A single turn carries every row of the set below to another of its rows. Some are shown first; where does it send the rows asked next?
ton: [-27  -1  -3  21  12  -2  -9  17  21   5  14  -3  -5 -17   0 -18 -11 -13
  15   0 -14 -10 -16  -2   2  12 -18]
bisef: [-24 -13  12   0  21 -14 -10  -1   0  -7  -4  -5  -1  -1   8  -4  -5  -6
  11   9 -10 -14   5   7 -10   5 -19]
Tuz: [ -3  -3  10 -14   8   8  -2  18  -2 -14  -1   0 -17  -3   2  -9 -12 -16
   5  -1 -16  -5  -9   9  -1   6  -7]
vepi: [-21 -15  -4   9  11   4  -3  12   1  -2   6 -11   2 -24  -4  -1 -13  -9
  14  14 -24 -15  -9   7 -11   2 -11]
Fene: [-10   8  19   0   7   2  -4 -11  13  -5  -7   2  -2  -6  11 -11  -3 -21
   7   5 -21 -12 -16   6  -5  -3  -6]
Fidap: [-22  -4   4  16  14  -3 -14  21  22  -7  17  -6  -6 -19   4 -18  -9 -16
  11  -3 -14 -11 -14   4   3   5 -17]
sesir: [ -5   6   6  -3   7   8  -5   4   2  -1   9   5 -21  -9   7  -5  -9 -12
   6   3  -5  -5 -13  -4  -9   2 -11]
falug: [ -9  12  18   4   7   2  -7  -5  12  -4  -4   6  -9  -7   8  -5  -7 -20
   2  -3 -19 -13 -17   2  -5  -3  -4]
poviz: [ -5   0  19  13  22  -6   0   9   5  -5  -8 -17  10  -6  10 -19  -8   0
  17  -1 -15 -21   5   1   2   9  -6]
kega: [ -6  -6   8  15  15 -12  -1  10   6  -5   4 -14  -6  -2  -2 -20  -5  -7
  15 -15  -9 -13 -18 -12  -1  22  -6]
gipov: [-26  -5  11   4  22  -8  -1   9  -7  -1  -7  -4   3  -4   5  -6  -3  -3
  15   8 -15 -10   9   4 -10  10 -21]
zifa: [-30  -9  14   5  23  -7  -5   6  -7  -6  -7  -5  -1  -3   2  -3 -14  -6
  11   3 -16  -9   9   7  -6   7 -21]
vobig: [-28 -14  -2  10  14   6  -3  20   4   1   7 -12   4 -20  -5  -6 -13  -5
  20  12 -14 -10  -5   8  -3   5  -5]
Doti: [ -9   1   1  19  14 -10   4  13   8  -9   4 -13  -4  -3   1 -12  -3  -8
  14  -8  -5  -8 -20 -12   2  26  -7]
vibu: [  7 -12   7  -9   5   2  -5   1   9  -4   6  -5  -6  -4  -6 -14  -5 -13
  10  -2 -13  -2 -11   6  13   9   2]
kuz: [-28  -4   8   9  21  -8  -7   1  -5  -8 -13  -1   4  -6   5  -6 -10  -6
  11   7 -14  -9   7   3  -9  12 -19]
Timen: [-10  11   8   1   7   5  -8   9   2   1   8   4 -21  -9   5 -12  -4 -16
   2   3  -4  -1 -15  -2 -11   2 -10]
faliv: [ -6 -11  16  -6   2  11  -6   7  13   0   3  -2   1 -19   6 -10   0 -25
  10   3 -13  -4 -10   2  13  -5 -11]
Nam: [ -5   3  20  14  21 -10   0  10   7  -4  -9 -13   7   0   5 -16  -4  -2
  11  -1 -18 -22   4  -6   6  13 -10]
res: [-29 -15   2   2   8   3  -6  18   6   3   3 -14   0 -24  -5  -1  -9  -6
  17   8 -19 -14 -11   4  -1   8 -18]
vulor: [ -4   5  15   8  22  -9  -2   4   9 -10  -9 -17   4  -6   5 -13  -5   3
  14   0 -14 -21   5  -2   9  17  -6]
nak: [  1   4  19  12  22  -8   3   5   4  -8   5 -19   2  -4  10 -10  -6  -2
  11   0 -14 -20   6   2   7  10  -8]
Pazib: [ -7  12   9   1  11   6  -3   2   7   1  10   1 -18 -10   8  -8   1 -16
   8   8  -1  -1 -18  -4  -8   0  -7]
rulad: [-26  -2   2  19  15  -1  -8  18  27   0  14  -8   0 -12   7 -17 -11 -11
  16  -1  -8  -7 -18   1   4   8 -16]
levu: [-29  -6  10   6  24  -8  -7   8  -6  -1  -8  -4   7  -5   8  -9  -4  -4
  16   7 -10 -10   4   8 -12   3 -14]
fugi: [ -6  -2   2  19  21  -9   6  17  12  -9   1 -13  -3   2   2 -18  -4  -3
  17  -5  -8 -11 -22  -8  -6  14  -4]
Guv: [-29 -17   0   7  13   2  -8  15   6   5   5  -9   0 -22  -8  -6  -9  -3
  20  15 -18 -10  -1   5  -4   8 -11]
maru: [-30 -11   0   5  11   4  -7  20   2  -4  -1 -13   1 -27  -4  -3 -10  -8
  19  12 -19 -10  -5   7  -4  13 -10]
lep: [ -7   0   5  19  16 -13   3  20  12  -8   5 -11  -7   0  -4 -19  -2  -6
  16  -8 -15 -10 -20  -7  -1  21  -3]
vobiz: [-20   0   0  19  18  -1 -10  17  22   1  14  -5  -5 -19  -2 -14 -11  -6
  12  -5 -12  -9 -17  -8   4   7 -22]
rike: [ -7  -8  18  -8   1   6  -6   3  16   1  -1   0   1 -16   9   0   1 -18
   7   0 -15  -7 -10   0  10  -5 -11]
numo: [ -5  -5   3  18  16 -13   2  19   6  -9   8 -11  -3  -1   0 -12   2 -14
   5  -6  -6 -14 -24 -12  -1  11  -3]
lif: [ -6   0   8 -11  15  10  -1  17  -5 -14  -4   1 -17  -8   0 -12  -9 -17
   5   9 -18  -5 -11   7  -6   1  -6]
Fofu: [ -3  -4   4 -15   9   7  -2  13  -3 -13  -5   0 -17  -3   0 -14 -11 -11
   5   5 -17  -2  -9   9  -7   5 -11]
luk: [  6 -10   6  -7  10   4  -2  -3  10  -7   6  -5 -11  -3  -1 -18 -12 -13
  14   4 -11  -6 -10   5   8   9   2]
Mapog: [ -8   6  19   9  24 -11  -3   3   2  -2  -7 -14   6  -4   2 -10  -4   3
  11  -4 -20 -23   2   1   5   9  -7]
naf: [  4 -12   8 -11   5   1  -9  -2  12  -5   5   0  -9 -10  -1 -14  -8 -15
  13  -5 -16  -8 -12   8  10   9  -1]
Tov: [-27  -1  -1  18  16   1 -13  20  23  -2   9  -3  -2 -20   1 -12  -8 -12
  10   1  -8  -6 -14  -5   9  11 -16]
femes: [ -7 -10  18  -1  -1   8  -9   4  15  -1  -1  -2   3 -21   1 -10   0 -21
   8   0 -20  -4  -9   2   8  -7 -10]
vude: [-10  13  22   6   3   2  -5 -10  15  -2  -3   1  -7  -4   8  -7  -5 -16
   3   2 -18 -10 -11   2  -5  -3  -7]

Mapog moves to kega
vulor moves to Doti
nak moves to numo
And these:
faliv moves to lif
gipov moves to Nam
vibu moves to Timen
falug moves to naf
levu moves to poviz

